Each row is where one point has got to under a steady rotation. How many steps took it there?
The counts run from 0 to 1027.
[122 115 129 101 150 164  97 111  97  98 139 122 127  90 156  94 142  85
 195 134 164 132 128 153 126 148 164 140  87 142  84 128 166 133 118 131
 138 116 152 151 125 138] : 916
[146 139 106  71 137 169 142 111 101 104 127  98 123 112 162 109 164  81
 132 119 156 125 118 134 121 169 150 123 136 181 112 126 189 175 112 142
 138 122 156 112 111 105] : 147
[120 143 118  98 155 180 111  97 121 104 140 123 157  98 152  97 154  87
 156 139 153 106  94 128 119 161 147 115 139 180 135 118 190 168 103 136
 136  98 165 133 110 130] : 346
[137 101 103  81 134 157 161 108 117 114 127 102 136 108 150 100 122  74
 158 144 184 126 107 145 127 188 170 145 119 162  96 124 166 159 118 150
 120 134 141 131 101 110] : 690
[139 134 113  84 137 179 119 117 103  91 137 112 143 103 137 102 156  84
 156 124 168 106 106 143 109 159 152 125 129 178 112 127 192 148 102 131
 139  99 158 126 118 109] : 601
[131 160 132 107 156 160 115 136 101 113 141 119 139  95 161 105 154 102
 183 123 156 135 103 155 124 130 127 139 134 175 111 117 198 142  90 124
 148  86 169 113 108 108] : 276
[121 125 132  76 148 173 106  98  91  92 130 119 104  91 155 101 173  84
 162 130 128 147 139 128 128 143 152 125 109 150  91 141 178 154 128 149
 152 153 166 132 123 124] : 1006
[133 129 119  97 146 171 125  73 129  94 112 127 136  93 122  84 166  69
 159 151 150 118 101 140 129 151 132 122 147 171 128 141 192 176 121 138
 152 131 163 126 110 133] : 400
[125 119  99 124 153 139 145  81 142  96 107 146 131 107 139  86 127  52
 179 158 145 146 105 146 139 131 114 134 127 140 140 120 181 165 118 139
 168 136 173 100 118 123] : 795
[132 115  94 102 136 166 141 123 121 108 139 117 152 109 154 104 119  74
 153 138 182 108  99 142 106 168 165 134 122 163 109 112 187 148  86 137
 126 106 162 117 114 101] : 744
[ 99 132 112  73 136 152 139 138 129  92 132 130 128  93 142  88 104  68
 195 150 153 171 100 141 141 150 142 145 137 135 122 120 172 120 102 139
 156 132 167 113 111 128] : 905
[133 119 125 114 159 172 125  69 126 111 130 114 128  83 151 113 164  80
 164 168 143 139 122 145 124 143 124 135 142 157 122 144 182 199 124 142
 145 135 164 125 107 124] : 257
[117 126 101  79 165 133 120 112 103 101 112 139 126 134 175  84 136  74
 155 102 135 136 101 118 143 152 163 112  96 162 104 106 191 137 106 151
 140 131 163 121 136 133] : 1011
[100 123 108  67 139 135 144 140 113 102 121 130 130 122 161  79 106  71
 178 128 159 156  97 137 154 167 174 139 114 150 103 103 169 116 107 151
 138 132 147 124 111 132] : 68
[140 112  86 124 148 137 151  92 145 100 107 141 132 114 140  94 123  55
 156 150 150 138 101 138 125 138 115 135 126 145 135 124 196 166 111 147
 162 138 180  85 123 107] : 796
[105 133 127  86 172 137 115  90 110  99 113 143 103 106 171  86 156  74
 175 134 112 165 118 126 161 127 135 123 116 146 116 121 179 149 128 150
 160 143 169 130 123 153] : 554
[138 140  91  95 150 125 128 108 117  94 106 149 140 116 141  71 121  60
 184 126 159 132  88 151 157 142 123 126 113 161 125 102 177 125 121 128
 157 106 156 113 127 138] : 304
[114 129 137 116 176 122 111 104 108 123 118 130 124  98 172  83 147  88
 205 143 151 161 114 161 170 133 139 147 107 145  95 115 163 140 116 137
 137 123 156 139  97 146] : 789
[ 90 114 132  94 176 144 117 116 110 112 132 130 118 103 189 103 128  85
 180 136 128 171 115 122 141 146 167 141  97 138  98 120 175 146 105 159
 136 151 172 140 119 136] : 409
[117 116 147 118 174 145 102 116 107 108 129 128 132  84 151  92 152  96
 209 138 154 157 117 157 140 124 138 148 103 133  78 139 176 134 109 143
 143 137 164 135 102 132] : 479
[148 119  89 102 141 124 160 117 122 116 115 122 139 124 143  81 116  63
 170 132 190 129  96 164 141 161 135 150 116 156 101 113 184 141 111 137
 138 120 144 103 108 112] : 306
[108 134  98  87 157 141 148 128 130 104 123 138 129 118 164  96 125  77
 153 133 129 154  91 121 134 136 138 125 142 160 133 115 199 147  92 154
 162 142 182  97 119 115] : 414
[135 127 122  80 147 149 138 104  97 126 137  83 108  99 185 109 142  89
 180 145 162 162 139 161 153 171 155 158 123 157 100 112 151 168 126 138
 124 122 151 146 100 128] : 295
[133 137  84  92 134 134 156 137 113 107 123 123 134 121 166  98 113  69
 168 123 162 140  98 144 127 151 130 135 127 161 132  93 195 138  92 133
 153 105 171  90 125  97] : 360
[131 109 102 109 128 178 150  87 138 104 132 108 125  83 142 108 121  62
 169 174 161 140 122 144 115 166 142 148 138 145 135 127 166 184 115 143
 141 137 172 120 102 110] : 199
[116 107 103  97 156 127 140  82 114 119 113 123 105 113 174  93 120  67
 182 146 153 150 128 143 166 166 161 143  95 139 104 115 145 153 141 145
 128 147 149 135 120 146] : 465
[103 122  99 104 150 132 153  98 137 127 124 125 120 107 170 102  99  66
 178 164 152 168 106 140 156 160 152 149 126 139 138 105 151 162 113 150
 137 139 165 123 104 139] : 268
[137 116  83 111 133 150 147 126 121 105 130 123 144 117 155  99 106  62
 166 138 181 115  97 149 106 158 152 140 112 150 116 104 188 140  96 131
 145 105 168 104 120  99] : 51
[134 133  82 123 141 138 131  97 123  99 117 142 136 110 156  93 112  54
 186 142 164 124 105 156 132 141 118 134 114 153 144 100 174 148 118 119
 160  91 171 107 136 121] : 49
[124 100  89 109 129 143 154 117 118 106 130 128 117  96 157 107  96  55
 189 157 163 165 121 148 121 145 140 154 113 119 113 113 170 140 117 139
 156 146 175 107 123 109] : 594
[124 141 121  67 144 170 119 128  96 108 138 103 144 107 161  94 147  92
 155 124 167 120 101 140 134 177 171 131 135 180 105 117 178 142  97 143
 122  98 148 135 105 128] : 292
